One turn or mirror swaps these rows in pairs. Which row does each one swap with?
The rows were stretched afterwards, more along some directions than others.
panaz: [19 -13 29 22 11 -6 32 7 6 36 4 -11 -3 -5 -7 9 -15 30 8]
sile: [-1 14 19 -22 31 -13 3 -15 3 5 18 12 23 -17 3 -16 -24 1 17]
pefe: [17 -5 -19 1 16 -22 -10 23 21 46 -15 -19 -4 -23 -5 2 -11 24 20]
gub: [-6 -4 7 -4 39 -7 -12 -2 38 56 8 -14 9 -10 -23 5 -7 43 3]
Pofa: [11 -35 -7 4 21 -30 1 -8 37 40 -10 -39 -35 1 -39 17 -1 55 32]
Vov: [-1 -18 -33 18 6 -17 33 -6 -1 45 -15 -37 -3 -5 -7 16 -18 38 46]
bol: [23 -23 23 30 -2 -12 22 5 -4 19 -12 -14 2 -20 -19 23 -13 34 10]
muzim: [-4 -10 -32 25 6 -21 28 -9 1 57 -11 -32 -1 -6 -9 8 2 33 36]
neniz: [5 -37 -28 -2 14 -26 8 3 32 35 -14 -47 -39 -3 -48 22 -4 61 49]
Kilig: [38 -24 -17 13 24 -21 6 6 -7 -14 -9 -45 4 -40 -23 36 -26 53 47]
fibuz: [10 -24 -18 -3 20 -25 2 -2 30 24 -6 -39 -41 -13 -42 14 7 48 42]
vora: [-4 -1 27 10 29 -2 5 -11 3 13 16 -16 -8 -14 5 -8 -28 -2 30]
vepid: [-11 0 3 -28 26 0 -12 -3 1 15 22 5 11 -20 -11 2 -28 12 21]
popud: [14 -7 -27 9 20 -12 27 -17 -7 60 -19 -27 27 -18 -27 5 -7 19 34]
sok: [17 -2 -20 -2 20 -8 14 9 -1 63 -22 -41 20 -23 -24 -2 -12 22 44]
Lilil: [35 -9 34 38 -2 -7 30 -3 -1 12 -13 0 -8 -9 -12 17 -26 34 4]
sezak: [29 -9 44 44 6 -7 31 -2 6 19 3 -16 4 -1 2 10 -23 35 10]
Rok: [21 -4 -19 3 21 -26 13 6 14 46 -12 -8 -5 -18 -3 3 2 20 10]
Taz: [7 -25 -36 21 2 -11 30 3 -12 48 -21 -41 -3 -12 -9 19 -22 40 46]
lin: [31 -18 -22 -14 23 -11 -5 1 -3 -5 -9 -31 21 -40 -30 47 -22 49 37]
veval: [-4 11 18 -12 24 -6 6 -11 -5 -4 18 2 7 -30 -2 -11 -21 -4 27]
Somo: [2 -8 8 -6 23 3 -2 -5 -11 16 9 -5 -9 -24 -4 -3 -34 8 23]
dilab: [35 -31 -24 6 13 -12 19 -1 -18 -4 -17 -41 10 -35 -22 39 -24 42 34]
pigob: [21 0 -6 1 25 -8 15 9 5 59 -27 -38 21 -19 -21 3 -20 24 35]
velib: [26 -21 17 30 -12 0 37 16 -9 25 -5 -26 -7 -17 -8 13 -22 29 30]
Vas: [12 -30 -28 -1 16 -19 13 10 24 43 -4 -53 -43 -19 -40 10 -4 54 63]
Lofa: [22 -29 -17 -2 23 -23 5 5 26 47 -10 -51 -29 -14 -40 17 -5 55 55]
mefad: [10 -3 -14 7 14 -6 6 1 -20 51 -22 -22 31 -26 -21 8 -15 17 41]
kino: [-2 -6 -1 -5 20 -2 4 -15 -25 8 19 1 7 -25 -9 -4 -27 3 32]
tuden: [25 -16 37 40 1 0 33 0 4 31 -1 -16 -2 2 -6 16 -21 36 -4]
firop: [20 -3 -22 -3 26 -33 15 -1 16 48 -13 -7 -3 -13 -5 5 -2 24 11]
gorit: [37 -6 2 23 12 -10 26 -3 17 27 -31 -28 -16 -19 -9 -7 -27 21 25]
tata: [29 -30 -28 -7 1 -20 -1 16 -6 -15 -21 -37 3 -38 -30 38 -29 41 30]
zuk: [16 -34 -11 18 28 -17 1 -17 26 55 -10 -47 -47 -3 -46 26 -4 62 47]
kogif: [5 -29 -20 5 19 -39 0 -5 35 32 0 -31 -37 -8 -50 6 -1 48 45]
pibep: [40 7 5 23 16 -11 20 -1 21 23 -32 -33 -8 -25 -7 -2 -30 30 32]
fero: [35 -23 -19 -10 19 -14 -2 12 -5 -18 -12 -36 6 -47 -17 33 -16 38 29]
vemez: [8 -29 -5 7 35 -22 4 -15 36 45 -1 -47 -39 -4 -32 16 3 59 45]
geb: [20 -26 -14 25 -2 -27 7 -14 12 38 -9 -34 4 -12 -12 23 -11 36 37]
kepa: [27 -5 23 32 -4 -8 26 -1 -13 8 -2 -7 -1 -16 -11 15 -15 31 15]
Goz: [-9 -1 12 17 43 -5 -2 -9 38 55 7 -29 2 -10 -27 7 -14 47 26]
pibu: [0 -11 0 2 21 -5 8 -24 -18 8 4 8 -7 -23 -25 11 -30 12 18]
rimef: [26 -13 42 45 15 -10 25 -12 8 24 -4 -3 -5 2 -19 22 -20 43 -2]
Mezir: [-2 -13 14 -8 18 -4 14 -14 -15 10 15 -4 -1 -22 8 -14 -22 -5 18]
Lif: [21 -28 -11 28 8 -19 -2 -17 8 45 -9 -24 13 -6 -28 32 -13 39 34]
veb: [22 -3 -29 -11 23 -42 4 7 34 21 -12 -4 -2 -20 -13 -6 6 21 4]
Tose: [33 -5 -25 -2 29 -22 16 -13 -14 -1 -6 -44 17 -46 -9 29 -14 48 39]
Seme: [36 8 1 31 14 -19 13 -4 25 33 -30 -33 -12 -22 -13 -7 -10 26 30]
limam: [26 -13 -17 -14 35 -27 -6 7 13 -10 -10 -33 16 -34 -21 41 -13 52 38]
kizef: [23 -11 -36 -16 19 -31 0 7 -3 -19 -3 -41 10 -47 -21 33 -10 46 53]

Tose is swapped with vora
pefe is swapped with popud
kizef is swapped with veval
velib is swapped with Vas
limam is swapped with sile

One turn or mirror swaps these rows in pairs. Which row does each one swap with?
The rows were stretched afterwards, more along some directions than others.
duga: [18 22 27 -7 12 20 16 18 -35 -55 -2 -29 14 -6 20 5 -5]
ker: [31 -22 -35 9 -5 -7 22 12 -4 -31 18 6 19 -32 -6 -7 -12]
vada: [-6 7 13 -6 -46 -38 -6 18 72 18 19 11 19 35 17 9 32]
Lisum: [2 -30 -11 14 -11 1 -1 7 25 4 7 29 24 23 37 -12 19]
mosus: [6 54 68 -1 13 10 -6 -11 -21 24 -10 2 0 22 54 -7 -7]
nudok: [-3 -32 -30 1 -13 -7 7 27 35 -32 9 35 14 3 -10 -3 0]
tadov: [30 0 -17 35 -18 -32 -14 -14 33 21 -9 14 32 -2 2 18 0]
Gan: [6 22 -31 17 -35 -31 -10 -5 49 16 -6 14 31 -2 26 5 13]
logu: [9 38 17 -1 -15 -14 -37 25 25 1 -30 21 3 3 28 10 -4]
sis: [7 -32 -6 12 23 -42 4 -8 22 12 1 26 23 -26 3 1 -25]
Bav: [-6 31 30 -3 40 23 15 2 2 48 12 -5 10 1 21 -16 -12]
gak: [-13 28 37 -28 8 25 -10 -14 -20 12 19 -14 8 29 12 -39 14]
bati: [25 32 -1 8 3 -22 22 -30 2 -22 11 -7 8 -42 6 -9 -20]
kurak: [-12 -4 9 -30 -19 -14 8 31 11 19 29 17 3 44 16 -37 26]
Bis: [6 -6 46 13 35 6 56 1 3 41 16 -4 7 29 26 5 1]
sozi: [7 83 27 5 -5 -43 -14 -10 26 26 16 -1 14 0 4 -3 -11]
Mok: [22 54 53 4 29 9 33 -27 -36 10 20 -13 -1 -12 39 -20 -22]
govev: [-22 -23 -13 22 5 -17 15 8 48 7 -1 16 17 -4 21 9 26]
satuz: [32 71 -2 15 -33 -33 -13 -19 31 21 -2 -7 23 -7 14 1 -9]
Rer: [13 14 31 -3 19 11 7 7 -24 -49 -3 -16 6 -13 31 0 -1]
Dulu: [5 -14 58 7 44 38 12 15 -18 38 4 -7 10 25 36 3 7]
desuz: [6 -5 -26 9 -6 -14 28 -15 18 -40 3 5 15 -30 -6 7 -6]
suzit: [-10 -34 7 -7 36 25 28 11 -22 36 19 6 19 21 44 -34 8]
rodas: [-4 -9 -20 -14 -34 31 14 42 9 -16 -10 22 -5 14 12 -17 9]
Repa: [-18 -11 3 -8 7 -5 0 8 19 16 9 4 24 37 -23 -3 7]
tunos: [0 -16 -25 20 25 -5 61 14 -7 -4 -6 11 6 -13 17 -8 -11]
lobep: [-11 7 22 -10 1 -36 9 18 32 44 21 21 25 34 -12 -4 8]
dava: [15 -42 12 -13 5 22 6 4 -30 -3 -4 13 17 28 -12 -22 -6]
fetug: [8 46 15 -4 11 -21 -1 17 10 -23 5 -38 40 -1 14 6 28]
leli: [1 55 48 -20 -6 15 -20 -13 -15 7 -17 8 -10 39 32 -25 -1]
Toza: [6 -27 -16 12 25 -23 8 28 24 42 19 5 51 4 4 -5 3]
lasas: [-10 46 25 0 43 -15 24 2 7 -1 25 -19 15 -9 34 -9 0]
rir: [19 21 38 -12 14 25 -4 11 -21 3 -56 25 -15 1 36 -7 -11]
sibu: [21 89 50 7 2 -12 2 -10 24 12 0 -4 28 -2 22 15 -8]
podo: [5 -28 23 -20 -14 14 42 17 9 -16 16 18 -12 7 33 -14 3]
veso: [8 -12 49 -3 40 15 60 1 -31 38 31 -5 21 24 35 -19 1]
lut: [31 13 2 -7 -31 -9 -6 6 -6 -1 17 -24 44 26 -1 -10 -8]
Garog: [-9 14 -30 19 -20 -42 5 11 35 21 -11 13 26 25 7 -3 18]
Rif: [-12 -16 23 -37 0 21 -18 46 -11 -6 14 15 -4 28 2 -27 15]
mabu: [-4 21 16 9 3 -31 -39 16 31 10 -39 34 7 -5 35 15 1]
tomur: [-9 50 35 -10 23 -23 8 10 7 -16 19 -7 9 -12 11 1 -10]
povu: [5 50 43 -17 10 -9 2 -17 -3 -21 7 17 8 -20 35 -21 0]
puz: [-9 14 5 -12 -9 14 -17 17 5 -45 -16 41 -8 -41 35 -12 -8]
menun: [2 56 23 21 -14 -4 -20 0 39 -21 -13 -5 30 -13 19 35 5]

mabu is swapped with duga
kurak is swapped with Bis
fetug is swapped with rir
rodas is swapped with govev

